In the data rows, 128 means zero.
Some points:
Array([ 90, 103, 130, 184, 168,  83, 160, 124,  51,   0, 179,   0, 111,  51, 139,  94, 199,   0, 160, 124,   0, 133, 131,  92,  82,  82, 136, 153, 168, 144, 135, 142, 146, 146, 152])
Array([151, 142, 140, 125, 112, 132, 152, 179,  33, 169, 171, 130, 142, 138,  88, 226, 144, 139, 132, 121, 120, 176, 140,  93, 106, 205,  91, 112, 111, 119,  93, 137, 184,  87, 123])
Array([144, 155, 157, 165,  71,  99, 138, 103, 200, 127, 163, 136, 152, 128, 142, 143, 145, 116, 141, 150, 125, 139, 174, 124, 133, 127, 122, 132, 125,  98, 160, 156,  60, 109, 116])
Array([106,  91,  61, 199, 131, 134, 124,  11,  63, 185, 121, 133, 107,  68,  97, 142,  71, 119, 218,  34, 198, 109, 119, 160, 137, 152, 152, 174, 200, 112, 137,  92,  87, 167, 170])
Array([120, 158, 167, 112, 107, 163,  96, 181, 158, 122, 114,  95, 120, 147,  71, 140,  84,  85, 110, 101, 130, 111, 158,  43, 140,  81, 123, 104, 107, 131,  89, 147, 186, 107, 179])
Array([118, 167, 145,  95, 104, 111, 135, 147,  82, 146,  84, 122, 136, 113, 131, 161, 141, 174, 138, 220, 160, 103, 110, 118, 133,  75, 136, 182, 201, 110, 124, 171, 112, 139, 104])
Array([145, 158, 161, 130, 160, 127, 129, 142, 103, 111, 105, 141, 157, 115, 141, 120,  62, 122, 152, 113, 132, 160, 186, 159,  59, 148, 116,  68, 132, 117, 161, 174, 134, 100, 114])
Array([210, 174, 104, 120, 152, 122,  96, 152, 129, 155, 130, 148, 153, 139, 141, 143, 127, 136, 108, 113,  92, 127, 107, 178, 133,   7, 166, 141, 130, 130, 147, 101, 127,  46, 113])
Array([122, 135, 124,  79, 167,  40, 166, 111, 113, 203,  67, 165, 159, 133, 115,  97, 164,  57,  63, 119, 132, 150, 106, 173, 187, 153, 136, 133, 106, 132, 163, 109, 118, 133, 109])
Array([197, 150, 120, 106, 144,  64,  40, 254, 175, 139, 197,  99,  31, 116, 114,  97, 107, 153, 171, 132, 159, 177,  92, 133, 255, 160,  30, 162, 145, 118, 163, 114, 139, 166, 145])
Array([130,  66, 117, 115, 152, 110, 122, 124, 154, 129,  84,  94, 123,  73, 128, 100, 152, 214, 113, 153, 161, 123, 133, 118, 148, 157, 142,  73, 144,  86, 112,  98, 100, 109, 188])
Array([ 93,   0,  95, 163, 140,  58, 117, 184,  95, 147, 183, 175, 178, 135, 100, 137, 166, 143, 138, 121, 135, 125, 255,  27,   0,  62, 127, 165, 168, 255, 166, 114, 101, 132,  87])
Array([181,  41,  50, 101, 118, 159, 153,  68, 156, 168, 145,   0, 175, 255, 182, 123, 131,  48, 161, 112, 122, 101, 123, 161,  88, 144, 156, 155, 116, 155, 153, 150, 123, 120, 125])
Array([ 60, 135, 129, 128, 206, 133, 118, 100, 157,  21, 138, 134, 100, 158, 143, 148, 192, 136, 157, 132, 143, 120, 166,  41,  99, 206, 153, 212, 133,  87, 106, 113, 184,  50,   5])
Array([108, 156, 141, 116, 125,   0, 212,  72, 195, 170, 128, 130,  93, 123, 255, 162, 109, 133, 146, 102, 136, 132, 116, 209, 101, 189, 225, 142, 139, 255,   0, 136, 132, 164, 151])
Array([108, 104, 106, 128,  97,  85, 137, 163, 189, 192,  41, 147, 131, 110, 142,  93,  73, 110, 130, 147,  89, 118,  76, 100,  68, 141, 114, 115, 175,  57, 129, 103, 177, 134, 114])
Array([164, 100, 111,  74, 122, 134, 153, 104, 104, 101, 178, 201,  64, 146, 123, 124, 123, 127, 167, 119, 120,  93,  89,  74, 106,  72, 137,  83,  87, 118, 149, 133, 129, 115, 111])
Array([135, 161, 141, 187, 170, 125,  96,  80, 108, 244,  90, 134, 115, 161, 118, 103, 137, 123, 153, 255,  93, 138, 121, 117, 147, 118, 113, 129,  15, 137,  97, 127, 138, 160, 164])
Array([234, 157, 184,  74,  87, 127, 121, 134, 115, 107, 125, 128, 137, 124, 110, 125, 159, 121, 119, 119, 140, 111, 150,   0, 144, 130, 194, 131, 146, 129, 157, 101, 200, 146, 147])
Array([ 87,  79,  78, 145, 175, 172,  56,  88, 196, 164, 114, 199, 126, 218, 124,  96, 213, 133, 117,   0,  44, 112, 143, 181, 183, 231, 131, 170, 241,  81,  99, 255, 146, 183, 186])
Array([127, 144, 113, 124, 140, 141, 145, 108, 116, 139, 120, 134, 111, 135, 144, 133, 118, 115, 122, 117, 136, 135, 123,  99, 144,  63,  14,  65, 153, 143, 153, 117, 147,  96,  88])
Array([127, 135, 146, 173, 114, 119,  91, 131, 121, 118, 154, 154, 137, 117,  71, 134, 103,  84, 108, 139, 157, 148, 162, 146, 139,  76, 163, 132, 123, 122, 115, 112, 135, 139, 154])
Array([138, 139, 144, 114,  99, 116, 118,  99, 138, 178, 171, 151, 130,  83, 133, 113, 177, 110, 171, 140, 204, 129, 151, 154,  45, 170, 115, 136, 113,  71, 143, 158,  96, 101, 173])
Array([130, 109, 176,  47, 114, 126, 141,  96, 125, 126, 160, 131, 163, 123, 138, 131,  93, 155, 140, 140,  96, 161, 134, 127, 141, 149, 113, 121, 120, 126, 143, 120, 141, 110, 147])
Array([125, 116, 121,  93, 126, 109, 138, 110, 144,  22, 133, 120, 121, 155,   0, 232,  98, 130, 133, 139, 127, 168, 155, 187, 131,  69, 106,  97, 129, 110,  70, 111, 120,  99, 128])
Array([ 63, 255,  39,  94, 145, 134, 139, 131, 173, 139, 141, 124, 186, 136, 195, 134, 127, 121, 141, 187, 114,  54, 172, 118, 121, 181, 143,   0, 102, 118,  76,  33,  58, 253, 154])
Array([117,  98, 143, 113, 137, 109, 101, 131, 133, 134, 101, 124, 111, 123, 126, 129, 140, 131, 125, 135, 140,  88, 144, 169, 159, 155, 120, 104, 111, 123, 128, 114,  60,  81, 159])
Array([114, 159, 141, 152, 121, 175,  97, 134, 157, 133, 185, 132,  90, 119, 105,  94, 148, 156,  90, 117, 146,  95,  90, 144,   0, 130,  85, 128, 125, 165, 113,  71, 137,  93, 164])
Array([121, 150, 118, 119, 102, 136, 123, 119, 117, 116,   8, 119, 134,  81, 117,  88, 110, 176, 163,  87, 126, 131, 153, 121, 184, 136,  92, 156,  58, 160, 120, 131, 124, 114, 120])
Array([150, 116, 142, 129, 124, 136,  90, 101,  77,  78, 108,  93, 104, 126, 138, 150, 100, 129,  56, 101, 133, 151,  97,   0, 155, 120, 132,  83, 124, 137, 111, 176,  52, 114,  88])
Array([108,  90, 122, 208, 194, 116, 201, 128, 162,  85,  93, 137, 175, 115, 148, 175, 169, 171, 152,  83, 194, 126,  94,  85, 165,  46, 154, 101,  84, 109, 166, 174, 230, 140, 167])
Array([174, 147,  73, 153,  68, 136, 135, 121,  76, 101, 135, 139,  63, 110, 146, 131, 130, 138,  71, 140, 122, 122, 206, 187, 127, 118, 122, 100, 116,  64, 111, 122, 186,  98,  81])
Array([157, 110, 142,  91, 166, 185, 122, 108, 135, 132, 183, 201, 160, 109, 151, 120,  76,  82, 141, 178, 136, 121, 147, 140, 115, 135, 115, 130, 164, 114, 123, 128, 121, 119, 143])
Array([120,  91, 125, 154,  86, 106, 120, 150, 104, 106, 110, 185, 143, 196, 116,  74, 127, 118, 153, 127, 139, 176,  34, 120, 128, 178, 129,  92, 110, 113,  91,  99, 119, 128, 107])
Array([130, 161,  89, 108, 126, 160, 127,  94, 147, 104, 163, 134, 118, 105, 150, 138, 101, 171,  44, 127, 148, 201, 151,  51,  20,  75,  98, 172, 114,  95, 126, 128, 122, 137, 134])
Array([126, 110, 123, 129,  82, 128, 119, 122, 183, 137, 111, 147, 143, 116, 146, 105, 102, 163, 152, 135,  89, 117, 117, 121, 145, 103, 162, 160,  73,  76, 120, 114,  89, 126, 149])
Array([104,  92, 128, 123,  95, 109,  67, 121, 142, 183, 144, 124, 119,  83, 128, 199, 116, 162, 104, 107,  97,  94, 118, 209, 146, 188, 125, 125,  87, 112, 172, 106, 127, 164,  78])
Array([127, 130, 133, 147, 134, 119, 106, 182,  25,  28,  92, 158, 142, 163, 212, 181, 126, 126, 127, 100, 145, 106,  94,  98, 152, 121, 118, 163, 127, 116, 160, 101,  86,  99, 189])
Array([  0, 174,  85, 128, 117, 154, 176, 160,  95, 213, 224, 125, 130, 117, 189,  67,  94, 151, 171, 124, 149, 109, 201, 149, 179, 115, 211, 130,  94, 120, 116, 161, 106, 103, 123])
Array([ 69, 128, 181, 128,  92, 103, 109, 119, 113, 106, 134, 120, 140, 178, 115, 115,  86, 119,  81, 132, 132, 120, 112, 128, 153, 145, 122, 104, 143, 128, 149, 117, 161, 139, 105])
Array([133, 197, 100, 108, 137, 239, 178, 183, 179,  95,  68, 157,  76, 127,   2, 128,  99, 128,  96, 237, 137, 140,  47, 185, 136, 254, 158, 129, 124, 172, 255, 129, 109, 136, 165])
Array([161, 158, 155, 122, 132,  87, 106, 117,  97,   2, 125, 138, 151, 150, 131,  92, 123, 149, 127, 126, 156, 107, 160, 197,  89,  29, 114, 148, 110, 152, 151, 158, 176, 203,  82])
Array([122,  86, 103, 108, 122, 208,  78, 138, 133, 132, 108, 135, 172,   2, 130, 120, 154,  80, 126, 133, 189, 106,  19, 200, 118, 165, 123, 127,  98, 127,  77, 129, 166, 138,  83])
Array([198, 124, 194, 186, 203, 139, 214, 166, 143, 189, 165, 108, 118, 137,  53, 100,  85, 149,  70,  49, 115,  66, 120, 134, 122, 164, 116, 181, 126,  61,  98, 148,  81, 170, 104])
Array([113, 185, 157, 110, 113, 124,  91,  90, 134, 183, 128, 125, 147, 125,  97, 114, 162, 163, 154, 116, 115, 141, 104, 135, 141, 100, 142, 115, 157, 143, 143,  99, 125, 123, 106])
Array([136, 105, 109, 169,  93, 133, 225, 127, 122,  64, 139, 144, 194, 116, 121, 111, 153, 136,  94, 157, 140, 122,  52, 105, 255,  96,  98, 158, 174, 199, 113, 144, 129,  87, 108])
Array([147,  86, 255, 140, 126, 255, 136, 205, 149, 174,  53, 118,  27, 142, 181, 135, 201, 115, 109,  76, 122, 220, 138, 222, 144,  95, 125, 140, 168,  63, 134,  83,  88, 192, 116])
Along one direction, these points spread out more than along any other. Take the direction at right angles to it along which they spread out most. Then take the direction at right angles to both along which they spread out most. Go by this last direction. For each point below, how far along it does it lie, from 0 to 99? 50 is the average, and the first point above lies past it. One standard deviation of the points above along it is 16.
Array([ 90, 103, 130, 184, 168,  83, 160, 124,  51,   0, 179,   0, 111,  51, 139,  94, 199,   0, 160, 124,   0, 133, 131,  92,  82,  82, 136, 153, 168, 144, 135, 142, 146, 146, 152]) 73
Array([144, 155, 157, 165,  71,  99, 138, 103, 200, 127, 163, 136, 152, 128, 142, 143, 145, 116, 141, 150, 125, 139, 174, 124, 133, 127, 122, 132, 125,  98, 160, 156,  60, 109, 116]) 45
Array([118, 167, 145,  95, 104, 111, 135, 147,  82, 146,  84, 122, 136, 113, 131, 161, 141, 174, 138, 220, 160, 103, 110, 118, 133,  75, 136, 182, 201, 110, 124, 171, 112, 139, 104]) 41
Array([122, 135, 124,  79, 167,  40, 166, 111, 113, 203,  67, 165, 159, 133, 115,  97, 164,  57,  63, 119, 132, 150, 106, 173, 187, 153, 136, 133, 106, 132, 163, 109, 118, 133, 109]) 50
Array([ 60, 135, 129, 128, 206, 133, 118, 100, 157,  21, 138, 134, 100, 158, 143, 148, 192, 136, 157, 132, 143, 120, 166,  41,  99, 206, 153, 212, 133,  87, 106, 113, 184,  50,   5]) 65
Array([197, 150, 120, 106, 144,  64,  40, 254, 175, 139, 197,  99,  31, 116, 114,  97, 107, 153, 171, 132, 159, 177,  92, 133, 255, 160,  30, 162, 145, 118, 163, 114, 139, 166, 145]) 58
Array([234, 157, 184,  74,  87, 127, 121, 134, 115, 107, 125, 128, 137, 124, 110, 125, 159, 121, 119, 119, 140, 111, 150,   0, 144, 130, 194, 131, 146, 129, 157, 101, 200, 146, 147]) 48
Array([113, 185, 157, 110, 113, 124,  91,  90, 134, 183, 128, 125, 147, 125,  97, 114, 162, 163, 154, 116, 115, 141, 104, 135, 141, 100, 142, 115, 157, 143, 143,  99, 125, 123, 106]) 45
Array([ 69, 128, 181, 128,  92, 103, 109, 119, 113, 106, 134, 120, 140, 178, 115, 115,  86, 119,  81, 132, 132, 120, 112, 128, 153, 145, 122, 104, 143, 128, 149, 117, 161, 139, 105]) 49
Array([127, 130, 133, 147, 134, 119, 106, 182,  25,  28,  92, 158, 142, 163, 212, 181, 126, 126, 127, 100, 145, 106,  94,  98, 152, 121, 118, 163, 127, 116, 160, 101,  86,  99, 189]) 57
Array([120,  91, 125, 154,  86, 106, 120, 150, 104, 106, 110, 185, 143, 196, 116,  74, 127, 118, 153, 127, 139, 176,  34, 120, 128, 178, 129,  92, 110, 113,  91,  99, 119, 128, 107]) 52
Array([127, 144, 113, 124, 140, 141, 145, 108, 116, 139, 120, 134, 111, 135, 144, 133, 118, 115, 122, 117, 136, 135, 123,  99, 144,  63,  14,  65, 153, 143, 153, 117, 147,  96,  88]) 46
Array([130, 161,  89, 108, 126, 160, 127,  94, 147, 104, 163, 134, 118, 105, 150, 138, 101, 171,  44, 127, 148, 201, 151,  51,  20,  75,  98, 172, 114,  95, 126, 128, 122, 137, 134]) 39
Array([104,  92, 128, 123,  95, 109,  67, 121, 142, 183, 144, 124, 119,  83, 128, 199, 116, 162, 104, 107,  97,  94, 118, 209, 146, 188, 125, 125,  87, 112, 172, 106, 127, 164,  78]) 50
